In the data rows, zero lies at 7.5, halfway between 7 and 8.
Every row has a hidden score from 0 to 30. What is each row's score? 15 is about the middle. The score is a weighted sum of the row's numbers plus the product of two more (or one squared), each taken from its middle value.
array([11,  6, 10, 10,  7, 15,  8,  5,  9,  6, 12,  9, 12,  4,  8,  9,  3, 12,  2,  3, 14, 11]) ~ 6
array([ 8,  6,  6,  9,  6, 13,  8,  6,  9,  9,  6, 11,  9,  6, 11, 11,  7, 10, 11,  7, 10, 10]) ~ 11
array([ 5,  4,  7,  9,  7,  4, 12,  7,  5,  6,  8, 10,  6,  9,  4, 10,  7,  5, 10,  8,  9,  5]) ~ 20
array([ 9,  5,  9, 11,  8,  9,  8,  8,  5,  4,  8, 10,  7, 10,  6,  8,  3,  5, 12,  9, 10,  6]) ~ 22
array([10,  5,  8,  6,  6,  8,  8,  5,  9,  9,  4,  6,  7,  5,  9,  9,  8,  5,  6,  4,  7,  8]) ~ 19
array([ 7, 10,  9,  5,  9,  7,  8,  8,  4,  8,  5,  3,  7,  7,  5,  5, 10,  4,  9,  6,  3,  6]) ~ 14
array([ 5, 12,  3,  4,  8,  3,  1,  6, 13,  4,  5,  2,  2,  8,  5,  5, 10,  6,  2,  8,  6,  4]) ~ 23
array([ 6,  9,  8,  6,  4,  6,  7,  5,  8,  9,  4, 10,  6, 11,  8,  9,  8,  5, 10,  6,  5,  6]) ~ 15
array([ 4,  6,  4,  7,  6,  4, 10,  9,  6,  9,  5,  6,  3, 10,  6,  5,  9,  6,  8,  9,  5,  4]) ~ 20
array([10,  7,  8,  8,  8, 10,  4,  6,  9,  5,  9,  7,  9,  5,  9,  7,  5,  9,  2,  4, 10, 13]) ~ 17
array([10,  5,  7, 11, 14,  5,  8, 12,  7,  3, 12,  5,  8,  5,  8, 11,  3, 11,  5, 11, 10, 12]) ~ 16
array([ 7,  5, 11, 13,  7,  6, 12, 10,  4,  7, 12, 14, 10,  6,  8, 13,  2,  2, 12, 12, 10, 10]) ~ 14
array([10, 13,  7,  1,  7,  6,  7,  3,  7, 10,  5,  5,  5,  6,  4,  5, 12,  1,  5,  6,  4,  6]) ~ 11
array([ 8,  7,  6,  8,  9,  5,  7, 10,  8,  9,  7, 11,  7, 10, 11,  7,  6,  5,  5, 11,  6,  9]) ~ 19
array([ 5, 15,  7,  0,  6,  6,  3,  4, 10,  9,  0,  0,  2, 10,  4,  0, 15,  3,  4,  5,  0,  2]) ~ 16
array([ 9,  8, 13,  6, 11,  9,  9,  7,  4, 11,  9,  7, 10,  7,  6,  8, 12,  5,  9,  5,  6,  7]) ~ 8
array([ 9,  7,  8,  7,  6, 11,  7,  8,  7,  8,  4,  9,  7,  6, 10, 12,  8,  9, 10,  8,  7,  6]) ~ 7
array([ 8,  7,  9, 10, 11,  8,  8, 12,  7, 10,  9, 12, 10, 11, 11,  8,  5,  7,  9, 10,  9,  9]) ~ 8
array([10,  6,  8, 10,  5, 11, 11,  7,  7,  5,  7,  9, 10,  7, 11, 10,  6,  9, 11,  9, 11,  8]) ~ 16
array([ 5,  8, 10,  3, 12,  6,  5,  6, 11,  6,  5,  5,  6,  9,  5,  0,  9,  6,  6, 11,  3,  3]) ~ 12
array([ 5,  6,  7, 11,  9,  5, 11, 12,  4,  7,  8, 11,  7,  7,  8,  9,  5,  4, 11,  7,  7,  6]) ~ 13
array([ 5,  8,  5,  7,  6,  4,  8,  6,  7, 10,  5,  8,  4, 10,  4,  8,  8,  4,  8, 10,  6,  5]) ~ 16
array([10,  7, 10,  9,  8, 11,  5,  8, 11,  6,  9,  7,  9,  4,  9,  7,  7, 14,  5,  5, 11, 13]) ~ 11
array([ 9,  4,  7, 10, 10,  4, 10, 12,  4,  8,  9, 10,  8, 10,  7, 11,  6,  7,  9, 13,  9,  9]) ~ 14
array([ 7,  5, 10, 12,  8,  7, 13, 13,  3,  6, 11, 11,  7,  6,  7, 12,  3,  6, 11,  9, 11,  9]) ~ 13
array([11,  7, 12,  7, 12,  7, 11,  7,  3,  8, 10,  8, 10, 10,  6,  8,  9,  6,  9,  6,  7,  9]) ~ 16
array([10,  0, 14, 15,  7,  8, 15, 11,  0,  6, 15, 14, 15,  6,  9, 15,  0,  8, 15, 12, 15, 12]) ~ 13
array([ 9,  7,  7,  8,  9,  8,  3,  5, 12,  6, 11,  5, 10,  4,  8,  5,  7, 10,  3,  2, 10,  9]) ~ 18
array([ 7,  6,  7, 10, 10,  7,  6, 10,  8,  7, 11,  5,  9,  9,  9, 10,  6, 13,  6, 10, 11, 10]) ~ 17
array([ 5,  7,  8,  9,  7,  1, 10, 11,  6,  8,  9,  9,  5,  9,  5,  9,  6,  4,  9, 10,  9,  7]) ~ 21
array([ 5,  7,  7,  9,  8,  3,  7, 12,  7,  7,  8, 11,  8,  7,  9, 10,  5,  6,  9, 12,  9,  9]) ~ 25
array([ 7,  9,  4,  9,  8,  6,  4,  8,  8,  7,  8,  4,  4,  8,  7,  7,  7,  9,  2, 11,  9,  8]) ~ 20
array([ 6,  7,  6,  4,  4,  7,  6,  7, 12, 10,  4,  9,  7,  9,  8,  4, 10,  5,  9,  4,  4,  6]) ~ 15
array([ 6,  5,  8, 12,  9,  6, 12,  9,  5,  9, 10, 11,  6,  8,  7, 13,  3,  5, 11, 10,  9,  8]) ~ 13
array([ 9,  4, 11, 13,  6,  4, 14, 12,  2,  6, 11, 13,  8,  7,  6, 11,  4,  7, 12, 12, 10, 10]) ~ 12
array([ 7,  7,  3,  4,  4,  7,  4,  5,  7,  8,  1,  5,  4,  8,  8,  4, 11,  6,  7,  6,  3,  7]) ~ 21
array([ 8, 10,  5,  6, 10,  8,  2,  6, 10,  6, 10,  7,  8,  7,  6,  6,  6,  7,  2,  9,  7, 11]) ~ 14
array([ 5,  3, 11,  9, 11,  7,  9,  8,  4,  6,  9,  4, 10,  8,  7,  9,  5,  6,  9, 12,  7,  9]) ~ 20
array([ 6,  7,  6,  9,  5,  5, 11,  8,  5,  6,  8,  9,  5,  7,  6,  9,  8,  5, 11, 11,  7,  4]) ~ 16
array([ 7,  8,  7,  7,  8,  5,  9,  7,  6,  7,  6, 10,  4,  8,  6,  7,  8,  4, 11, 10,  6,  4]) ~ 13
array([ 8, 11,  4,  3,  9,  6,  2,  5, 15,  7,  6,  6,  6,  8,  9,  4, 10, 11,  4,  4,  8,  7]) ~ 17
array([ 8,  8,  3,  5,  6,  6,  7, 10, 12,  8,  7,  9,  7, 12, 11,  5,  9,  8,  7,  9,  8,  6]) ~ 18
array([ 9,  6,  8, 10, 11, 11,  6,  6,  9,  4, 11,  7,  9,  6, 10, 12,  7, 13,  8,  8, 14, 11]) ~ 21
array([ 5, 11,  0,  3,  7,  5,  2,  6, 12,  6,  4,  2,  0, 10,  2,  5, 10,  7,  3,  7,  5,  2]) ~ 16
array([ 4, 11,  2,  3,  4,  5,  5,  8,  8,  8,  2,  9,  2,  8,  5,  4, 12,  5,  8,  7,  3,  3]) ~ 15
array([10,  2,  8, 11, 12,  9,  4,  8,  9,  6, 15, 10, 11,  3,  9, 12,  1, 11,  4, 11, 13, 14]) ~ 22
array([ 5,  6,  8,  5,  6,  8, 10,  7,  5,  8,  6,  4,  9,  9,  7,  5, 11,  5, 10,  7,  3,  3]) ~ 19
array([ 6,  9,  9,  4, 10,  6,  9,  6,  3,  8,  6,  2,  7,  9,  2,  6, 11,  5,  8,  7,  3,  7]) ~ 17
array([ 5, 11,  2,  6,  6,  2, 10,  9,  8, 10,  3,  8,  2,  8,  5,  3, 10,  4,  6,  9,  3,  1]) ~ 11
array([ 6,  7,  8,  6,  9, 10,  5,  6, 12,  7,  8,  6,  8,  3,  8,  7, 10, 12,  5,  3,  8,  9]) ~ 14
array([ 9,  7,  6,  8,  5,  9,  9,  6,  6,  6,  7, 10,  3,  7,  9, 10,  7,  7, 10,  3,  7, 10]) ~ 18
array([ 7,  3, 12,  7, 10,  5,  8, 10,  5,  8,  8,  4,  9, 10,  7,  7,  6,  7, 11, 10,  6,  4]) ~ 12
array([ 9,  3,  9, 10,  8,  7, 10,  9,  3,  7, 10,  6, 10,  6, 10,  9,  6,  7, 10, 10,  9, 13]) ~ 23
array([ 9,  6,  8,  9,  5,  7,  9, 11,  7,  8,  7, 13,  7,  9, 11,  9,  5,  9,  7, 11,  9,  9]) ~ 22
array([ 8, 11,  6,  7,  5,  9,  8,  5, 10,  9,  4, 11, 10, 10, 11,  7,  9, 10,  8,  7,  7,  6]) ~ 8
array([ 6,  9,  6,  8, 10,  8,  6,  7,  9,  4,  8,  5,  6,  8,  6,  7,  6,  9,  4,  8,  9,  8]) ~ 18
array([ 8,  4,  8, 11,  7,  3, 12, 10,  5,  4,  9, 11,  6,  8,  8, 11,  3,  7, 10, 13, 10,  7]) ~ 21
array([ 8,  6,  6,  7,  6,  4, 10,  8,  5,  8,  7, 12,  4,  9,  3,  6,  7,  4, 12,  9,  8,  5]) ~ 13
array([ 6,  8, 11,  5, 10,  7,  7,  7,  8,  8,  8,  6,  8,  6,  6,  4,  9,  6, 10,  8,  3,  2]) ~ 6
array([13,  4, 13,  8, 11, 10, 12,  7,  3,  9, 13,  8, 12,  7,  6,  7,  9,  7, 10,  7,  8,  9]) ~ 12
array([ 5,  8,  7,  5,  9, 10,  6,  4, 13,  8,  5,  4,  8,  6, 10,  5, 12, 15,  3,  3,  8,  9]) ~ 20
array([ 9,  6,  8,  9, 11, 12,  6,  6, 12,  5, 13,  7, 14,  3, 12,  8,  4, 15,  4,  4, 11, 11]) ~ 10
array([ 6,  4,  7, 10,  9,  4, 11, 10,  4,  8,  8,  6,  8,  9, 10,  8,  8,  9,  8, 12,  8,  9]) ~ 25
array([ 8,  6, 12, 12, 10, 11,  8,  5, 11,  3, 14,  9, 14,  5, 12, 10,  2, 15,  7,  6, 14, 15]) ~ 22
array([11,  6,  7,  9,  8, 11,  9,  6,  7,  9,  6, 12, 10,  5, 11, 10,  7, 10, 10,  8, 11, 10]) ~ 9
array([ 5,  7,  4,  4,  7,  4,  8,  7,  6, 11,  2,  3,  5, 10,  6,  7, 10,  5,  8,  5,  4,  8]) ~ 24
array([10,  4, 14, 10,  9, 11, 11, 10,  1,  6,  9,  4, 14,  5,  9,  9,  6,  7, 11,  9, 10,  9]) ~ 13
array([ 7,  6,  7, 10,  8,  4, 12, 11,  4,  8,  9,  9,  6, 10,  7, 12,  6,  4,  9, 11, 10,  6]) ~ 17
array([11,  9,  5,  6,  7, 10,  1,  5, 10, 10,  8,  6,  8,  6,  5,  4,  9,  7,  2,  3,  8,  8]) ~ 7
array([10,  7,  8, 11, 14,  8,  7,  7,  9,  6, 14,  9, 13,  4,  8,  8,  4, 12,  3,  9, 12, 14]) ~ 11
array([ 8,  7,  7,  9, 10, 13,  4,  4, 12,  9,  9,  9,  9,  3,  9,  7,  4, 12,  3,  4, 10, 10]) ~ 7
array([11,  4, 11, 12,  9,  6, 13, 10,  3,  6,  9, 11,  9,  6,  8, 11,  3,  5, 11, 11, 11,  8]) ~ 10
array([ 7, 10,  3,  5, 10, 10,  0,  7, 10,  5,  8,  6,  4,  6,  7,  6, 10, 10,  4,  4,  7,  5]) ~ 13
array([10,  8,  9,  7,  8, 10,  8,  8,  5,  8,  6,  8, 11,  6,  9, 10,  9,  9, 11,  7, 10, 11]) ~ 12
array([ 8,  8,  7,  8,  7, 12,  8,  8,  8,  8,  5, 12, 10,  8, 10,  7,  6,  9, 11,  7, 10,  9]) ~ 10
array([ 9,  9, 10,  6,  3,  9,  5,  6,  8, 11,  4,  7, 10,  6,  9,  8, 10,  7,  9,  5,  6,  9]) ~ 9
array([ 8,  4, 12, 11,  5, 13,  8, 10,  4,  8, 10, 12, 12,  7, 12, 10,  4,  6, 12, 10, 11,  9]) ~ 11
array([ 8,  2, 13, 10, 10,  8,  9, 10,  2,  8,  9,  4, 12,  9,  9,  7,  7,  5, 11, 12,  7,  7]) ~ 16
array([ 7,  8,  5,  7,  5,  9,  9,  8,  8,  8,  4, 10,  7,  6,  9,  9, 10,  7,  9,  5,  7,  8]) ~ 14
array([ 4,  7,  5,  6,  8,  4,  5,  7,  6,  9,  3,  5,  4,  9,  8,  5, 10,  6,  7,  8,  5,  4]) ~ 23
array([ 9,  3,  7, 11,  7,  6, 12, 11,  4,  7,  7, 10,  8,  8, 10, 10,  6,  7,  9, 11,  9,  9]) ~ 19
array([ 8,  9, 10,  3,  9,  8,  6,  6,  7,  7,  5,  4,  6,  9,  6,  6, 12,  5,  6,  4,  3,  3]) ~ 12
array([ 7,  6,  6, 10,  7,  2, 10, 11,  7,  6,  8,  9,  6,  5,  7,  9,  6,  7,  9, 10,  9,  8]) ~ 20
array([ 8,  6,  9,  6,  8,  9, 11,  7,  3,  8,  7,  5,  9,  6,  7,  7, 11,  5, 10,  7,  4,  6]) ~ 14
array([ 9, 11,  5,  7, 13,  8,  2,  6,  9,  8,  9,  7,  7,  6,  7,  6,  6, 10,  1,  8, 11,  9]) ~ 12
array([ 9,  9, 10,  3,  9,  7,  7,  4,  8, 10,  5,  4,  6,  8,  2,  4, 12,  4,  4,  5,  1,  4]) ~ 3
array([ 4,  8,  6,  7,  5,  3,  7, 10,  5,  9,  5, 10,  4,  8,  5,  8,  7,  5,  7,  9,  4,  7]) ~ 22
array([ 7,  5,  5,  9,  7,  7, 11,  8,  6,  8,  6,  8,  7,  7,  8, 10,  8,  8,  9,  8,  8,  8]) ~ 17
array([ 9,  0, 10, 14,  8,  6, 12, 11,  1,  6, 11, 12, 13,  8, 12, 11,  2,  9, 11, 12, 10, 12]) ~ 19
array([10, 12,  9,  3,  6,  5,  7,  4,  5,  9,  4,  3,  5,  8,  2,  4, 15,  2,  4,  4,  5,  4]) ~ 14
array([ 5, 14,  4,  0,  5,  8,  3,  4, 12, 12,  1,  2,  2, 11,  0,  2, 15,  4,  4,  3,  0,  2]) ~ 11
array([ 7,  7,  8,  9,  6,  8, 10,  7,  6,  5,  8, 11,  7,  8,  8,  9,  5,  7, 11, 11,  8,  6]) ~ 13
array([ 9,  7,  7, 10, 13,  9,  7,  6, 10,  6, 12,  6, 10,  7,  5,  7,  4, 11,  3,  8, 10, 12]) ~ 12
array([ 6,  9,  7,  4,  7,  9,  2,  3, 13,  8,  6,  2,  7,  4,  6,  7, 10,  7,  3,  0,  7,  8]) ~ 18
array([ 8,  4, 11, 12,  6,  9, 10,  9,  3,  5, 10, 10,  9,  6,  7, 14,  4,  6, 11, 11,  9,  8]) ~ 10
array([ 9,  5,  6,  8, 11,  8,  5,  6,  8,  8, 10,  2,  9,  4,  9,  7,  9, 14,  3,  5,  9, 11]) ~ 18
array([ 7,  4,  9, 11,  8, 10, 11,  9,  4, 10,  8, 12, 10,  8, 10, 11,  5,  8, 12,  8, 10, 11]) ~ 13
array([ 8, 12,  2,  6,  9,  6,  3,  6, 11,  3,  7,  3,  3,  8,  2,  7,  9,  8,  3,  8,  9,  7]) ~ 23
array([ 7,  9,  2,  5,  4,  7,  7,  7,  9,  9,  3,  7,  5,  7,  7,  4, 10,  7, 10,  7,  8,  6]) ~ 18
array([ 6,  4, 11, 11,  9,  7, 15,  9,  4,  4, 11, 13,  9,  9,  7, 10,  5,  5, 11, 12, 12,  6]) ~ 19
array([ 5, 15,  0,  0,  4,  3,  1,  7, 12,  8,  0,  5,  1, 10,  5,  1, 13,  7,  5,  6,  2,  1]) ~ 14
array([ 6,  7,  7, 10,  8,  4, 10, 10,  4, 10,  8, 10,  6,  9,  8,  9,  6,  3,  8,  8,  5,  5]) ~ 11
array([ 6, 10, 10,  4,  9, 12,  6,  6,  8, 10,  7,  6,  8,  7,  6,  7, 11,  6,  9,  5,  6,  5]) ~ 9
array([ 9, 10,  5,  5, 11,  7,  0,  4, 14,  5,  8,  7,  8,  6,  7,  6,  8, 14,  2,  4,  9,  9]) ~ 12
array([ 4, 15,  0,  1,  3,  0,  4,  5, 11, 10,  0,  5,  0, 12,  1,  1, 14,  2,  5,  4,  0,  1]) ~ 18
array([ 9,  6,  8, 10,  9, 11,  7,  6,  7,  6,  8, 13, 10,  8, 12,  8,  6, 11,  8,  8,  9, 10]) ~ 12
array([11,  8, 11,  8, 11, 13,  5,  7, 10,  8,  9,  7, 12,  3, 10,  5,  3, 11,  3,  4, 12, 14]) ~ 9
array([ 8,  7,  5,  8,  5,  7,  9,  8,  6,  8,  5,  6,  6,  7,  8, 10,  8,  6,  9,  7,  7,  9]) ~ 17
array([ 6,  8,  9,  8,  7,  6, 12,  8,  4,  6,  7,  2,  9,  8,  6,  4,  8,  5, 10,  9,  5,  5]) ~ 24
array([ 5, 11,  7,  7,  9,  3, 11, 10,  6,  7,  6,  8,  2,  9,  5,  7,  9,  5, 10, 10,  6,  5]) ~ 15
array([ 6,  9, 12,  5,  8,  8,  9,  4,  5, 11,  7,  2,  9,  7,  6,  5, 13,  6,  9,  7,  4,  6]) ~ 15
array([10,  5, 10, 10,  8, 10, 10, 10,  5,  4,  8, 11, 12,  7, 10, 10,  5, 10,  7,  6, 11, 13]) ~ 15
array([10,  5,  7,  9,  6,  7, 10,  9,  5,  7,  8, 13,  8,  9, 10, 11,  7,  7, 13, 12,  8,  7]) ~ 11
array([10,  9,  6,  9, 10,  6,  5,  6,  9,  6, 11,  4,  6,  8,  8,  8,  7, 10,  5, 10, 12,  8]) ~ 18
array([ 8,  5,  9, 10,  2, 12,  6,  9,  7, 10,  8, 11, 11,  9, 10, 10,  7,  8, 10,  7, 10, 13]) ~ 15
array([ 6,  8,  6,  5,  3,  8,  8,  9,  9, 10,  6,  9,  3,  8,  8,  8,  9,  7,  9,  7,  5,  4]) ~ 12
array([ 7,  3, 11, 13,  7,  8, 13,  9,  5,  6, 12, 13,  9,  6,  8, 12,  2,  7, 12,  9, 11, 10]) ~ 14
array([ 6,  5, 10, 12,  7,  2, 12, 10,  4,  7, 10, 13,  8,  8,  7, 10,  3,  6, 11, 10,  9,  8]) ~ 16
array([ 5, 10,  3,  2,  7,  4,  1,  3, 15,  9,  3,  1,  3,  6,  8,  5, 14, 11,  0,  4,  4,  4]) ~ 28
array([ 6, 14,  4,  4,  2,  8,  6,  8, 11,  8,  0,  7,  3, 10,  4,  4, 12,  4,  6,  7,  1,  4]) ~ 9
array([ 6,  1,  9, 14,  6,  7, 14, 10,  1,  7, 11, 12, 11,  6,  9, 11,  2,  6, 10, 12,  9, 10]) ~ 19
array([10,  4,  9, 13, 13,  8,  7, 12,  6,  4, 13,  6,  9,  5,  8, 12,  4, 10,  8, 11, 13, 12]) ~ 15
array([ 8,  4, 11, 13,  9, 13, 11, 12,  6,  7, 10, 15, 12,  8, 12, 13,  4,  8, 10,  8, 13, 11]) ~ 10
array([ 7,  7,  6,  8,  4,  5,  9,  7,  7, 11,  5,  8,  7,  9,  5,  5,  6,  5,  9, 11,  4,  8]) ~ 11
array([ 8,  7,  8,  8, 11,  8,  5,  6,  9,  5,  8,  7,  8,  5,  9,  8,  9, 15,  5,  6, 10, 10]) ~ 16
array([ 7, 11,  3,  4, 10,  8,  2,  6, 12,  6,  5,  4,  5,  4,  7,  3, 12, 14,  3,  3,  6,  8]) ~ 13
array([12,  9,  8,  9,  8, 10,  7,  9,  9,  8,  8, 11, 12,  9, 13,  8,  4,  9,  8,  7, 10, 10]) ~ 6
array([ 8,  9,  6,  7,  7, 12,  3,  6, 12,  4,  7,  6,  8,  5,  8,  7,  9, 15,  2,  1,  9, 10]) ~ 13
array([ 8,  7,  4,  9, 10,  7,  4, 11,  7,  2, 10,  5,  6,  8,  5,  9,  6, 10,  5,  9,  8, 10]) ~ 19
array([ 4, 12,  9,  5,  9,  8,  8,  5,  7,  7,  3,  2,  7,  8,  6,  3, 14,  7,  9,  6,  2,  2]) ~ 25
array([ 5, 11,  7,  5,  6,  9,  3,  4, 13,  5,  5,  4,  6,  5,  6,  5, 12, 10,  4,  3,  7,  7]) ~ 21
array([ 6,  6, 12,  7,  8,  9, 11,  6,  6,  6,  8,  5, 11,  8, 10,  7,  7,  6, 10, 11,  6,  6]) ~ 18
array([ 8, 10,  8,  5,  4,  8,  5,  5, 11, 10,  4,  2,  7, 10,  9,  6,  8, 10,  7,  4,  6,  7]) ~ 13
array([ 7, 12,  4,  4,  6,  9,  3,  4, 14,  5,  8,  6,  9,  8,  8,  3,  8,  9,  2,  3,  6,  9]) ~ 22
array([ 7,  5,  6, 10,  4,  2, 11,  7,  5,  8,  7, 10,  3,  9,  5,  9,  5,  5, 13, 11,  7,  4]) ~ 15
array([11,  6,  6, 10, 10,  7,  5, 11,  9,  6, 11,  6,  9,  5,  7,  7,  5, 10,  4, 10,  9, 10]) ~ 7
array([ 7, 15,  2,  2,  2,  9,  3,  5, 13, 13,  0,  6,  2,  8,  4,  4, 15,  6,  2,  3,  2,  4]) ~ 2
array([9, 9, 6, 6, 4, 7, 9, 6, 7, 8, 3, 9, 5, 9, 6, 6, 9, 5, 7, 7, 5, 4]) ~ 8
array([ 6,  9,  4,  3,  4,  6,  7,  6,  9, 11,  1,  6,  4,  7,  6,  7, 12,  5,  9,  4,  4,  6]) ~ 16
array([ 7,  7,  6,  9,  6,  5, 11,  7,  5,  9,  8,  8,  5,  8,  5, 10,  6,  5,  8, 12,  8,  2]) ~ 11
array([10,  2, 10, 12, 13, 14,  7,  7,  7,  5, 12, 13, 14,  3, 12, 12,  0, 11,  8,  4, 14, 14]) ~ 11
array([ 5, 10,  5,  5,  3,  7,  7,  9, 10, 10,  4,  7,  4,  9,  7,  6,  9,  7, 10,  6,  6,  2]) ~ 10
array([ 9,  0, 12, 15, 13,  5, 15, 15,  1,  5, 15, 14, 13,  6, 11, 14,  0,  7, 12, 15, 15, 11]) ~ 20
array([ 7,  7,  9,  9,  3, 12,  6,  6, 10,  7,  7, 12, 10,  9,  8,  6,  5,  8, 10,  7,  8,  9]) ~ 15
array([ 7,  9,  9,  7,  8, 14,  2,  6, 11,  8,  9,  7, 10,  4,  8,  8,  5, 11,  2,  0, 10, 10]) ~ 6
array([ 9,  7,  8,  7,  4, 10,  6,  6,  8,  8,  5, 10, 10,  8, 12, 10,  7,  8,  9,  6,  8, 11]) ~ 16
array([ 4, 11,  2,  3,  4,  2,  6,  4,  8, 10,  2,  7,  0,  9,  1,  3, 13,  2,  8,  7,  1,  1]) ~ 15
array([ 4,  6,  7,  8,  5,  6,  9,  7,  5,  8,  6, 11,  6,  8,  6,  9,  6,  7, 11,  9,  5,  5]) ~ 13
array([ 7,  9,  7, 10,  8,  6,  9, 10,  5,  8,  7, 13,  7,  8, 10,  9,  6,  5,  8, 12,  9,  5]) ~ 13
array([ 9,  9,  8,  8,  5,  9,  8,  5,  6, 11,  8,  7,  7,  6,  8, 12,  7,  4,  7,  4, 10, 12]) ~ 17
array([ 5, 12,  5,  4,  8,  5,  2,  3, 15,  5, 10,  6, 10,  7,  6,  2,  8,  8,  1,  2,  5,  9]) ~ 26
array([10,  7,  9,  7,  8,  9,  5,  6, 10, 10,  9,  7,  9,  6, 11,  6,  9, 14,  5,  4,  8, 12]) ~ 13
array([ 7,  7,  5,  9,  8,  1, 12,  8,  5, 11,  9,  9,  6, 10,  7,  9,  7,  6,  8, 11,  8,  5]) ~ 18
array([ 9,  6, 10, 10,  6,  9,  9,  9,  5,  7,  9, 12,  9,  9,  8,  9,  5,  6, 10, 11,  9,  7]) ~ 8
array([ 5,  7, 11,  5,  7,  8,  7,  5,  7,  8,  6,  5, 10,  8,  7,  5, 10,  5, 11,  7,  3,  3]) ~ 17
array([10, 10,  6,  8,  2, 10,  8,  9, 10,  5,  8, 11, 11,  8, 13,  8,  6, 11,  7,  7,  7,  8]) ~ 8
